One vector is turned by the same rotation once a tick. Each row is the vector after some number of ticks, and that number follows the row.
The counts run from 0 to 549.
[123 118 153 152 138 151 110 145 204 119 140 148 106 117 148 120 110 171
 159 135 149  91 175 130 136 135 117 183 100 138  75 143 169 130 151 146
 132 132 156 139 156 139  75 147 150  91 119 149 139 142 128 155 137 124
 123 177] : 181
[113 138 148 170 154 150 130 147 149 103 141 144 114 112  89 154 161 153
 110 147 136 113 170 143 159  83 127 183  80 135 108 154 152 154 110 137
 138  94 187 111 134 139 111 112 113  82 130 158 120 138 125 159 119 123
 151 178] : 294
[ 92 111 148 138 138 155 113 119 140  97 151 144 101 135  74 124 125 164
 144 150 117  98 151 140 146 156 135 188  84 130  99 136 148 113 134 156
 163 130 166 136 161 153 127 128 152 163  98 166 115 128 135 170 127 131
 122 198] : 167
[120 108 135 118 150 129 114 118 158  77 157 152 100 151  75 139 104 161
 134 173 121 120 175 112 128 120 109 197  88 166 109 140 162 119 160 163
 118 123 177 144 113 158 115 120 116 146 130 156 121 146 146 159 141 136
 158 175] : 308
[123 133 117 163 119 152  84 160 186 105 135 183  92 152 108 134 106 166
 131 161 124  87 148 126 163 106 117 188  83 150  98 130 112 124 155 132
 119  93 153 133 138 151 138 114 148 108 140 142 108 127 127 171 131 128
 140 195] : 57
[118 132 159 147 143 112 146 112 174  72 126 140  82 134  69 139 132 158
 145 162 146 113 148 135 153  74 141 178  98 146  86 120 167  99 149 138
  99 130 163 101 123 154 123 104 122 146 126 154 114 146 185 139 139 131
 150 156] : 266
[119 113 144 202 134 138 133 143 161 105 116 150  95 117  92 151 168 174
 125 135 131  93 140 112 178 132 170 168  86 125  67 142 144 136 121 130
 124 112 145 115 153 153 135 122 152 107 132 167  98 123 168 133 129 132
 145 145] : 411
[124 133 109 144 136 145 139 158 165 124 145 122 108 137  89 136 101 126
 106 156 124 136 171 133 167 125  80 194  82 128 111 146 160 128 122 150
 185  92 164 137 135 154 131 121 121 105 142 162 113 122 117 175 137  88
 156 184] : 337
[107 123 131 164 127 172 126 160 134 121 147 117 109 116 107 119 147 170
 124 126 167  79 148 147 198 109 125 180 112 127  89  83 140 127 120 165
 181 102 174 109 142 144 164 107 154 107 104 162 122 107 167 113 102 125
 132 163] : 109
[130 130 120 166 115 146 128 174 196 112 111 121 120 112 135 114 117 167
 135 129 154  81 154 119 185 109 129 169 121 151  55 105 135 125 161 159
 136 103 147 136 132 148 148 118 142  99 137 163 105 113 161 125 131 116
 124 189] : 511
[129 136 111 135 119 131 136 149 175 129 139 130 107 134  55 123 110 142
 124 162 158 122 141 148 183  87  82 186  83 130 110 122 146 125 125 162
 185  80 131 128 145 167 146 112 149 123 139 159 142 102 144 160 143  95
 145 156] : 219
[161 117 131 156 115 158 109 142 177 130 142 155  97 138 151 133  88 171
 139 142 160 100 146 124 155 108  86 192 109 120 115 116 157 157 122 195
 162  88 149 146 107 151 143 133 159  90 145 155 115 153 124 165 128 113
 143 173] : 482
[104 146 151 139 137 150 130 167 210 124 146 127 108 117 147 123  94 137
 122 153 160  84 173 133 183 121 104 180 120 146  87 113 153 104 158 139
 123 114 153 112 157 152 110 136 159 100 127 146 132 114 146 129 136  95
 125 186] : 359
[133 116 133 155 129 137 129 145 193 132 133 141  92 140 133 165 120 180
 116 154 164  93 163  99 182 117 101 191  98 117  97 113 164 133 135 160
 120 119 138  75 114 159 138 129 156 106 153 143 123 122 165 119 139  88
 159 128] : 382
[136 136 128 167 111 172 114 153 175 136 130 138  99 134 138 135 113 156
 139 120 127  98 160 126 168 127 105 177  98 111 100 135 151 146 114 174
 162  88 154 144 124 137 136 130 147  86 130 180  86 152 108 170 126 112
 136 192] : 51
[100 112 141 177 138 156 103 138 125  96 143 156  93 129  85 156 160 190
 123 151 130  81 147 141 170 123 161 189  85 137  93 119 137 126 141 125
 140 129 180  88 150 147 135 105 139 132 112 135 113 121 152 131 118 142
 147 153] : 133
[133 105 103 152 110 145 128 145 154 136 124 108 100 129  90 149 140 162
 132 129 143 103 158 102 193 135 111 187 104 114  84 114 164 126 124 167
 183 103 139 109 129 157 177 128 153 127 139 163 102 116 160 121 138  86
 162 132] : 380
[113 112 176 161 148 146 120 113 172  90 132 159  86 125 142 144 119 173
 133 140 166  83 144 125 160 115 141 188 119 116  75  83 164 110 144 161
 111 139 169  81 115 161 123 121 143 110 122 146 111 144 176 112 119 139
 138 154] : 122
[126  96 147 158 133 113 146 113 173  89 121 125  92 130  71 131 143 181
 136 140 145 105 143 111 145 130 149 182 103 145  64 115 166 116 152 168
 125 140 150 134 139 164 140 130 126 152 124 167 112 116 198 127 142 139
 148 155] : 409
[110 148 117 177 108 144 137 144 189 127 106 152  75 135  84 144 124 142
 130 146 141 105 140 136 203  98 131 160  84 115 102 130 133 117 121 108
 130  91 141  96 147 149 159 107 155 112 142 155  97 123 151 155 142  96
 148 161] : 235
[ 92 129 184 163 149 134 133 111 161  81 141 158  83 138 112 153 130 176
 137 148 159  74 140 139 167 124 147 178  97 117  92 120 148 120 134 143
  95 129 156  87 142 152 114 119 164 138 116 150 115 138 162 142 129 132
 122 165] : 418
[101 106 126 152 147 150 141 129 120 114 158 123 117 130  48 137 163 165
 124 146 146 109 153 147 158 123 121 199  64 123 113 126 154 146 113 176
 174 113 178 119 149 155 139 122 132 137 124 168 129 121 161 139 119 138
 153 149] : 143
[138 111 116 170 114 124 108 141 185 104 109 154  92 143  91 123 118 186
 139 141 137  86 129 113 172 108 141 171 105 155  71 102 131 120 154 152
 122 110 132 128 135 169 166 104 153 129 138 151 105 111 177 136 137 123
 146 177] : 233
[122 107 101 142  92 173 102 140 168 140 123 130  92 129 107 128 139 172
 168 121 148  98 157 130 169 102 118 196 111 123  80  93 178 114 153 140
 148 120 157  83 127 135 154 116 137 114 128 121 116 131 168 109 141 118
 177 130] : 103
[113 102 138 116 126 139 159 125 166 118 143  89 113 129 112 126 121 165
 154 123 170  91 175 116 178 132 104 182 125 122  70 115 190 117 152 168
 139 132 134 110 131 142 142 129 145 141 123 167 132 118 188 104 151 107
 147 141] : 391
[115 106 127 134 132 128 143 133 162  85 140 119 102 158  98 130 109 170
 129 151 154  96 149 113 172 107 114 182 125 163  84  88 149 104 165 173
 112 121 153 117 118 167 182 115 138 156 136 161 107 121 189 116 139 121
 147 166] : 527
[134 118 164 146 155 130 142 106 163 101 152 157  92 137 101 156 136 168
 133 156 164 127 160 124 138  91 102 190  78 114 119 149 180 159 105 180
 119 113 154 115 110 156 109 131 130 101 149 153 127 158 150 160 137 137
 151 145] : 11
[131 116 120 120 104 143 115 120 177 118 137 124  86 126 114  97  81 148
 160 144 165 131 138 146 157  94  83 192 121 130 109  84 174 100 146 189
 175 107 153 123 121 154 148 115 128 124 117 151 125 130 159 140 136 111
 143 164] : 78
[136 101  94 148 115 179  83 147 171 134 138 143 111 138 108 127 134 171
 166 127 134 110 174 118 122 133 105 208  89 122 105 130 161 154 144 160
 154 113 174 142 135 149 118 143 127  95 147 146 118 153 131 156 139 145
 160 163] : 322
[114 107 163 132 151 141 146  97 154  94 155 123  91 132  96 138 124 153
 137 151 160 133 160 134 129 132 107 204  90 107 111 121 201 135 114 203
 157 131 166 119 126 150 116 140 123 124 124 166 131 148 151 142 124 140
 139 148] : 154
[ 89 131 166 155 153 145 154 129 165  79 136 123  93 128  92 123 127 132
 137 147 125 119 171 144 159 128 134 176  94 134  91 142 157 108 129 146
 116 115 186 140 145 146 107 120 117 116 117 182  90 150 137 162 123 135
 129 204] : 301
[103 109 159 143 162 124 151 121 181  88 138 130 103 116  71 134 144 150
 145 152 133 122 190 136 136 120 130 190  85 138  79 136 181 107 140 126
 121 144 180 116 151 144  79 126 107 132 117 150 133 129 157 138 140 129
 151 158] : 148
[116 102 128 144 144 146  90 126 147  83 145 163 106 143  72 127 129 179
 131 164 104  99 175 118 132 117 135 192  83 165  97 134 140 117 163 141
 131 125 183 136 137 148 133 118 122 146 116 154 118 132 135 161 135 138
 143 184] : 309
[129 126 166 155 150 132 128 118 196  98 125 166  91 123  92 142 135 162
 150 154 152 123 162 122 119 102 134 183  81 132  99 148 173 137 135 143
  99 129 157 121 137 161  86 139 125 108 144 144 122 150 152 163 151 143
 145 158] : 442
[117 104 157 117 146 133 158  99 135  81 151 118 102 130 114 143 130 182
 148 130 150  89 178 120 152 102 111 183 127 138  87 126 180 139 143 195
 131 125 167 119  91 148 146 106 133 146 126 175 108 151 184 121 133 126
 151 154] : 273
[142 115 104 167 106 159 110 148 190 145 126 137 100 131 125 120 110 149
 139 130 182 105 131 123 159 126  98 209 104 111 107  84 158 135 131 183
 145  95 144 123 147 158 144 147 149  80 151 134 121 118 162 134 141 131
 150 150] : 364
